Families of rows that turns and mirrors carry onto each other, the same ones carrying the whole set onto itself: the rest of each named row's family, in list order:
4 families of 8 rows:
J_843: [ -4   3   3   0 -11 -27   4   8  16   3  11  -4  12  10   0  -6  -6   6
 -10  -6  -9   9 -14   8   3 -10   4  -3 -12  11  -2  10 -14  -6  11  14
  -1]
J_272: [ -5   1 -13  -1  14   2  -8   3  -3  -6  12   5  11  -2  20  11  -5  11
   7 -16   1  -5   8 -10  -3  -4  -7   7  -1  20   6  -8  14  -1  -5 -16
 -10]
J_943: [ -9   6  -1  21  19  -7  -3  15  29  12   5  15 -15   0   9  24  -2  -2
  27  -2  17   7  14   0 -11   1  -7   6  -7   9   1  -9   1  -2  -3  12
  -6]
J_774: [  6   0   3   0  12   7  -8  16   9 -11  12  -2   8  -9  13  18 -10  10
  12  -9 -14  -1   6  -4  -4 -14 -10   7 -17  13 -11   2  -5 -15 -17   3
 -17]
J_552: [  6   0  -6  -4   0  -2  -2   5   6  24   5   4 -23  12  -7  -5   5  11
   5  -7  -8  34  12  16  15 -17  -6  -5   4   5   4  -9  -8   6 -10  16
  -6]
J_133: [ -7   6   2   0  -9 -29   1   4  12   3  13  -1   3  15  -4 -12  -6  -2
 -11 -11  -7   1 -14   1   1  -6   5   1  -8   3   9   1  -7   5   6  22
   2]
J_214: [  0  -8  11   7   4   4   3   3  25   3   9  12  -6  -5  21   4  -2  -6
   6   6  18  10  28 -13   3  -4 -12   8   6   6   6 -11 -11  -4  -5   6
   6]
J_724: [ -1   0  -5  -8   7   2 -16   3   4  -5   8  14  14  -9  21   4  -2   6
   5 -19   1  -6   5   0   7  -3  -4   8 -10   9  10  -9  15   7  -6  -7
 -19]
J_333: [  7   2  -4  -4   1 -12  -1   2   6  15   2  16 -22  15  -5  -4  10   5
   2  -9  -4  33   5  19  16 -10  -6 -10   4   4  -7  -2  -4   8 -15   7
   3]
J_811: [ -2   4 -11  10   5   7   8   7   7   8   1   7 -15  14 -20 -19   6   6
  12   1   7  25   4  12  -4 -12  11   8  -4   1  -9   4  -7   1   0 -10
  -3]
J_189: [-16   1  -3  23  10  -3  -5   4  26  12   7  21 -11   2  11  10   4  -9
  27  -6  13  -2  11  -6 -11   4 -13   1  -9  14  -4  -2   5  -5   2   6
 -10]
J_17: [  1   9 -10   7   6  -4   9  10  12  12   4   7  -5  11 -12 -23   4  -8
   9   2   3  24   3  17   3   2   4   1  -4  -6 -12  13  -1  10  -2  -2
  -4]
J_26: [ -5  -2  16  10   5  18   5   2  26   2  11   5   1  -5  11   8   4  -2
   9   2  17   7  20 -20   3  -6  -4  -4   1   9   8  -9 -14  -8  -9  12
  -4]
J_98: [ -1  -2 -16  11   4  10   7   5  11  18   6   7  -6  13 -16 -22  -1   0
  10   1   7  23   0   9   2   4  12   3  -7   3 -14   5   0   9   7   5
  -5]
J_894: [ -2   0  -5  -2   1   3  -4   9   7  -9   9   6  13  -8  18  13   2  15
   0 -10   2  -7   1   3   3   0  -3  14 -10   9   2 -19  18   7 -11 -15
  -4]
J_411: [ -6  10  -7   3  13 -10   9   5   3  10   2  -1   0   5  -7  17  -2   5
 -14   2 -18  -2  -9   8   4 -10  10  -5  10  -4  -1  -4 -17   1  15   1
   8]
J_192: [  7   4 -11   6   2  -8   1   0   8  17   7   4 -21  12  -7 -10   5  13
   7  -9 -14  31   9  16   6 -10 -14 -18   4  12  -6  -4   2  10  -9  11
  -9]
J_307: [  6  -2  -5   6   5  -8  -9  18   7  -5   3  -6   7 -13   6  18  -2   4
  13 -15 -18   3  11  -6   2  -7 -12  17 -18   1 -10   0   4 -18 -15  -4
  -7]
J_634: [ -7   3  18   3   3   6   4   5  23   7   9  12  -6  -1  13  11   4  -3
   5   2  17   6  27 -10   2 -19 -11   4   7   6   6  -9 -11  -7 -21  10
  -7]
J_955: [-15   3   0  14  20  -2  -5   9  18  10   6  19 -12  -2   8  12   9 -10
  28  -3  13  -2  15  -9  -5   4 -13   4 -18   4   7 -10  -2   0   7   9
 -11]
J_287: [  1  10  -9   6   4   9  10   3  10   7   5   3  -1   9 -19 -25  -2   0
   6  -5   3  29   5   8  -4  -5  10  -1   4   9 -16   1  -5  11  -5   2
  -4]
J_574: [ 11   1 -10   2  -5  -6   1  11   8  23   6  12 -21  22  -2 -10   9  19
   9  -3  -7  23   8   6  14 -11 -14  -7  -1   6  -7  -6  -8  11  -5   6
  -3]
J_867: [-12  -6  14   1  10   5   6   7  20   0  12  18  -7  -4   9  11   5   0
   7   5  20  10  20 -18  12 -14  -9   4  -5  -1   6 -13  -6 -10 -12  13
  -6]
J_235: [ -3   3   2   5  -5 -19   2   7  18   7   6 -10   8  13  -3  -6 -13   6
  -5  -8 -14  13 -24   2  -1  -5   1   3  -9  12  -1  -1 -15   3   7  18
   9]
J_547: [ -9   5  -4   7   7 -10   2  -6   5   9  -1  -2  -7   8 -14  16   2  -4
 -18  -5 -18   2 -13   8  -3 -13   5 -10   4 -10   0  -3  -6  -3   5  13
   5]
J_925: [ -4  -3   0   2  -5 -34   1  11  10  -4  16  -3  -8  11  -1  -2 -10   7
  -3 -10 -13   4 -15   4   7  -5   8   2  -6  14   6   4 -16  -1  11  12
   4]
J_723: [  4  -8  -1   3  16   4 -11  12   4  -6   4   3   8 -12   3  20  -7   2
   7 -14 -10   0   9  -6   5  -9  -4   6 -15  -3  -9   7   6 -16 -21   3
 -22]
J_505: [ -1  12  -4  11  10  -8   4  -6   3  14   6 -15  -9   7  -8  10  -2   5
 -14  -4 -18   7 -13   5   0 -11   7  -5   9   1  12  -7  -3  -2   6   3
  15]
J_143: [ -2  12  -6   3   6 -11  -2   1   0  12   6  -9  -9   7  -7  20   9  -2
 -14 -10 -12   3 -13   5   1  -9  12 -14  11   3   3  -2  -5   1   8  -1
   5]
J_241: [  0  -6   2   6   7  -1   3  10   8 -12   3  -4  12 -13   6  17 -13   5
  11  -5 -16   2   9  -2   5 -11  -8  13 -23   6  -8  -3   2 -16 -16   8
 -21]
J_739: [-15   7  -1  20  16  -2  -6   5  29  13   6  13  -6  -1   9  18   5   2
  28 -11  11   9  12 -10  -6  -1 -12  -6  -9  17  12  -8   2  -9   3  14
 -11]
J_42: [ -1   5 -11  -3   6   1  -8   3  -2  -4   6   6   8  -7  16  14  -3   0
   9 -18  -5  -6   4 -11   7  -1  -2  10  -2  14   7 -22  18   9  -6  -9
 -10]

Which other rows belong to the same family as J_925? J_943, J_214, J_811, J_894, J_411, J_307, J_574
Which other rows belong to the same family as J_634? J_843, J_552, J_189, J_98, J_143, J_241, J_42

Families of rows that turns and mirrors carry onto each other, the same ones carrying the whole set onto itself: the rest of each named row's family, in list order:
7 families of 4 rows:
J_323: [ 10   8  -9  12   8  -5   9  10  16   0  -9   4 -21  -7   0  12   1]
J_950: [ -6  -3 -11 -24  -7  -2  -7   5 -16   7  -7   6   4   0   1  -9 -13]
J_108: [ 10   9  -8  14   4  -2   6  10  15   2  -5   3 -21 -10   1  13  -4]
J_534: [ -8  -9 -12 -14 -11  -1  -8   8 -19   5  -5   2   8  -1   5  -7 -12]
J_414: [  0   1  -7 -12   6 -18  23   3  -7   3 -19  12  12 -12   5  14  -5]
J_263: [  7   1  -6  14  -3  -8  -7  -6  13  18   7  -6  -8   4  15 -12 -18]
J_878: [  7   5  -7  15  -5  -6  -5  -9  13  15   3   0  -6   7  19 -13 -17]
J_290: [ 11   4  -3  12  -5  -5  -4  -5  10  21   1   0  -9   1  19 -14 -18]
J_436: [-10  -7 -16 -16  -7  -4  -5   3 -19   6  -2   1  10   2   5  -8 -14]
J_246: [  9  10  -6  19   8   0   7  10  10   3 -10   4 -20  -6   3  10   1]
J_809: [ -2  -1  -3 -11   4 -15  21  -2  -7   2 -23  10  15 -10   3  14  -5]
J_97: [ -9  -1 -15 -20  -7  -4  -6   6 -20  10  -5   3   8   3   4  -6 -14]
J_417: [  9  10  -7  20   8  -7   7  11  15   0  -8   3 -18  -5   0  12  -7]
J_481: [  8   9  -9  18   5  -5   9  13   9  -2 -11   4 -23  -2   2  12  -5]
J_528: [  5   3  -4 -14   7 -14  20   2 -10   2 -20  13  12  -8   6  15  -4]
J_513: [  8  12 -11  16   8  -3   2  12  16   1  -7   0 -16  -6   1  16  -6]
J_198: [ 10  -1  -5  12  -5  -6  -2 -10  10  22   7  -3  -6   3  17  -9 -18]
J_642: [  1   1  -3 -12   8 -15  15  -5  -8   2 -22  14  13  -8   6  14  -2]
J_248: [  2   6  -4 -10   7 -19  24   1 -10   5 -17  10  12 -10   8  12  -3]
J_484: [ -2   2  -2 -11   7 -15  23   2  -3   2 -21   8  12  -9   4  15  -1]
J_483: [ -6  -8 -11 -20  -8  -2  -7   5 -18   6  -7   2   9   2   8  -8 -11]
J_629: [ -9  -7 -15 -19 -12  -8  -5   7 -17   5  -4   3   8   2   4  -5 -18]
J_383: [  7   4  -6  12  -4  -7  -3  -6  19  15   2  -6  -2   5  15 -13 -20]
J_462: [ -1   1  -8 -11   6 -18  22  -1  -8   2 -14   8  14  -7   4  18  -3]
J_427: [  9   4  -4  13  -6  -3  -6  -9   8  19   5  -4  -7   7  16 -11 -16]
J_317: [ 10   9  -3  17   3  -5   8  13  13   2 -11   5 -21  -6   3  13  -5]
J_986: [ 10   3  -8  12  -5  -6  -9 -10   9  17   4   0  -4   5  17 -13 -22]
J_176: [ -7  -2 -13 -17  -8  -2 -11   5 -18   9  -4   2   9   2   5  -6 -19]

Which other rows belong to the same family as J_513? J_950, J_642, J_383
Which other rows belong to the same family as J_427? J_414, J_436, J_317
Which other rows belong to the same family as J_462? J_290, J_246, J_629
Which other rows belong to the same family as J_878? J_108, J_809, J_97
Which other rows belong to the same family as J_248? J_534, J_481, J_198

